Each path below is one point turned by a fixed rotation once a step. After each direction that follows a path, write how fast that rotation turns it, in degrees a step (0 if it stays still).
Each turn is a multiple of 5 degrees from 10 to 175, or 0.
Each row of a path follows its step; steps can be skipped.

step 0: [-20   9  16  -7 -34   3 -12 -18  33  10  12  -3  17  20 -25  -2 -19   7
 -35  26 -25 -21  63  28  25 -94   3 -15 -36 -32  28  32  21]
step 2: [ 20 -41  -4   4   2  13 -56  -3 -31  -9  10 -63 -37  11  -9 -28  13  16
  21  -6 -47 -19 -44   5  -4  23   0  28 -52  -7  45 -15  51]
step 3: [  0  77   5  -5   1  29  14  48 -33  14  -1 -25 -24  30 -18 -28  -8 -29
  41 -17  -2 -14  28   5 -14  22 -36  25 -10  19  -7 -52  64]
step 4: [-40  66  14  22 -48  36  -2  30 -32  49 -20  32  -7 -18  12   8  43   9
 -33  -2   7  24 -17  58  -1  51  10  16 -20 -10  10   4  -4]
step 5: [ 17  30   2  17 -21  35  30  14  33  -7  10  24  30  -8  -2  -2 -20 -14
  -1  38 -64 -13  11  73  20 -31  63  -2 -24 -50 -10 -11 -16]
step 6: [-11   7   2 -24  18   0  32 -58 -72  10  12 -20   5  19 -48 -19 -30 -32
 -53  12 -43 -14   0  17  31  -9  30 -14  28 -17 -25  36 -26]
step 7: [-50 -63 -22 -26  -4  22   5 -61  26  28  38 -32 -15  56 -15 -13  12 -12
 -16 -23 -39  -7 -24  -4  29  18  -4   3 -54   4  14 -13  16]
step 8: [-36 -16  31  19  46  10  36  20   7  28 -27 -42 -41  33  25 -10 -14 -61
  10  -6 -22 -20  41 -20 -32   6 -12  57  -8  10  34 -23  22]
step 9: [-43  34  52  32 -51  34 -42 -25 -30  -6 -41 -10 -14  12  17  -7  20  -1
   5  26  30  27  31  16   3  -8 -12  52 -18   2  42  32  37]
step 10: [ 15  82  41   5 -36   6 -22  22  54  -4 -13   6  -3  -3 -25  10  22  12
 -21 -29 -39 -35  36   9  15 -47  43  -4 -36  -9   1  16  32]
step 11: [ 20  25  27 -25  26 -36 -46  14 -33   1  17 -34 -22 -18 -57  -4  -8  13
 -59   7 -43   3  -4  55 -17  25  32   5  11 -54   1  15  -4]
step 12: [ 28 -19 -36 -41  -3  32 -14  14 -52  -1  31 -28 -10  43 -24 -20  -4   6
  31  -2 -45  -9  -5  27  48  24 -24 -23 -67 -42   7 -15  10]
Speeds:
[ -5  -3   0  13 -17  -6 -12 -20 -17  -1  -5  -6   0   5   8  -5  12  18
  -3  -6   2  19  -2   1   5  25  -4   2  -1  -9   1  10 -19]
145
[-14  -7 -17   5  16  -8  -8   5 -11 -18  25  -6  -8  -7  -9  -9 -10  -6
   0 -20   8  -6   2  -2  14  -1  13   2 -11   0   5  -1 -11]
70
[-13  18 -11  -3 -10  -7   3  -9  10  16   9  12  -7   9  -5   4  10  10
 -20 -17  10  -9   2  -5  15   1  -8 -15   4  15  -3  -3  13]
115
[ -1   2   0   3  16  -8   2   7 -23  20 -17   5  13  -5   8  -7   6   1
  -4  -8  -7  -9  -4 -11 -10  -4  14 -17  -7   8  18  13  -1]
160
[  9  -4  -4 -19  -8 -28  11 -10   5   0 -18  -1   1 -10 -15 -10   2   1
  -1  -9   0   3  -9  15  13 -17   9   2   2 -19   1   4  -2]
70
[ 13  -6  -4  -3  -8   8  26  -3  -9  -2   8  23  12   8  -3  -3 -11 -15
 -14   4   6   2  -6  10   1  19   7 -10  -7   1   3 -13 -14]
45
[ 16   7   9  22   0   5   3 -16  -1 -21  -2   4  -6   2  10   1  -9   4
  -4  -2  -5  -8 -22  -5  12  -5  20   1   8   7  -6  13  17]
85
[ -1  -2   4   0  -7 -16   5  -1  12  -3  -2 -18 -14 -17  15  -4   7   6
  -6  18  -8 -14   3   5   0  10  14  -8  -8  21   2 -19 -11]
125

step 0: [ 38 -14   8 -23   8 -45 -18 -19 -17  11 -33  -6 -52   1 -14  -3  57  19
  22  33   3  21  -9 -54 -26   7 -15   5 -92  14  19  31  40]
step 1: [  2 -31   5  -4  26 -37 -11  20  85 -35 -12  38  55 -33   0  -1  15 -78
 -24  20  22  -1  -8  19  45  46   3   2  14  -7   5   4  -2]
step 3: [ 16 -69 -20  -2  -1 -28 -26  17  32 -34  17  -6  15  14   6 -10  19 -26
   1  65  29 -15 -33 -19  33  26   4 -21 -85  18  -6 -45  18]
step 4: [ 23  54  -9 -42  35 -40  -9  10   7   2 -15  30  43 -20 -49 -29  40 -27
 -32  16   8   1  38   4  -9  18  -7  23  12 -25 -35  83 -19]
step 5: [-19 -22  -7 -16 -15 -17   9   6  37  35 -21 -31  -5 -41  13 -13 -12 -23
  28  39   8   4  38 -23  -8   5 -21  -7 -95 -41  52 -57 -12]
step 6: [ 20  -5  14 -45   2 -20 -29  28   5 -32  35  -6  48  68 -27  15  38 -16
 -36  72  15  19   3  16   0  48 -16  47   6   4 -39   6   1]
step 7: [-43  57 -54  -9   6 -23 -38  22 -13  20 -39  16  34 -51  -7 -64 -19 -10
  23  35   5 -15  21 -33 -10   3  -3 -46 -49 -29  -5  14  -9]
step 8: [ 35 -14  35 -26  19 -45  20   7  65  -8   9 -52  26  39 -33  -5  16   0
 -12  15 -13 -16  20 -14 -36   3  22  67 -50 -17   0 -55  -2]
step 9: [-65  19 -43 -41  -3  14 -30  37 -12  27 -19   7  28  15  -7 -27  -6 -23
  -3  44  44  23  13 -11  -2  85 -20  18  12  10  30  43  25]
step 10: [  0  71  27 -19  -2 -53 -52  15  26 -32 -28 -15  25   3  16   1 -12 -16
   8  12 -44   9 -12 -21 -30 -29  -2  -3 -48 -50 -26 -67  -3]
step 11: [ -5 -26 -22  34  37   2 -24  27  26  36  11 -40  46  21 -70 -45  17  18
  13  48  -2 -14  21  -9 -16  42  15  39  11  35  29   2  50]
step 12: [-14  54  -7 -76  15 -29 -19  14  20 -30 -58  34 -18  31  61 -30  -3 -23
  -9  -7  21  29  -1 -47 -36  13  25   6 -24  -9  19   7  27]
Speeds:
[ 10 -19   7 -12   0  16 -17  -3  26 -12   3  10  14   9 -12   7 -14  -1
   5 -16   0   4  -2  10  -6  -6   5  -1  -6  -8 -13  -6  -4]
155
[ -1  12  25   0   6  14   8   4   4 -25 -10 -14   1   7  16  -9  17  -4
 -18  -2  12  -5   8   6  -7 -10  -3  -9  -3  -4  -6  -2   4]
175
[  2  -2   1  10  14 -10  14 -22  17   3 -11  10   5  -5  -5 -25   8  17
   8  -1  -9 -10  -3  -5  -5   3   1  -3  -4  11 -20   8   5]
100
[-12  -3  -6  -8   2  -6  -5  10  12   8   7  10   7  17 -11   4  22   1
 -12  -6  -6 -19   8   8  -1   2 -11 -17  19  15  12   1  -8]
145
[ 12  -3  -5 -14  13   7   8   6   6   5   0 -15 -14   4   2 -15  -3  13
  13   0  -9   7  27  16  19   0   4   4   5   3   9 -15   1]
120
[ 22  -3 -10  -4 -11  -3   3  -6   5   7  -8   5   9 -19   8  22  14   3
   0   8  22  -4  12  11  14 -12  -5  -2  -9  11  -8   5   0]
20
[  1  -1  -7   5   3 -23  12  -5  14   1  13  -4   1   7   8   5  -5 -15
 -26   4  -9   3  -8   7  13  -9   9   9   9  -5 -14 -20   9]
155
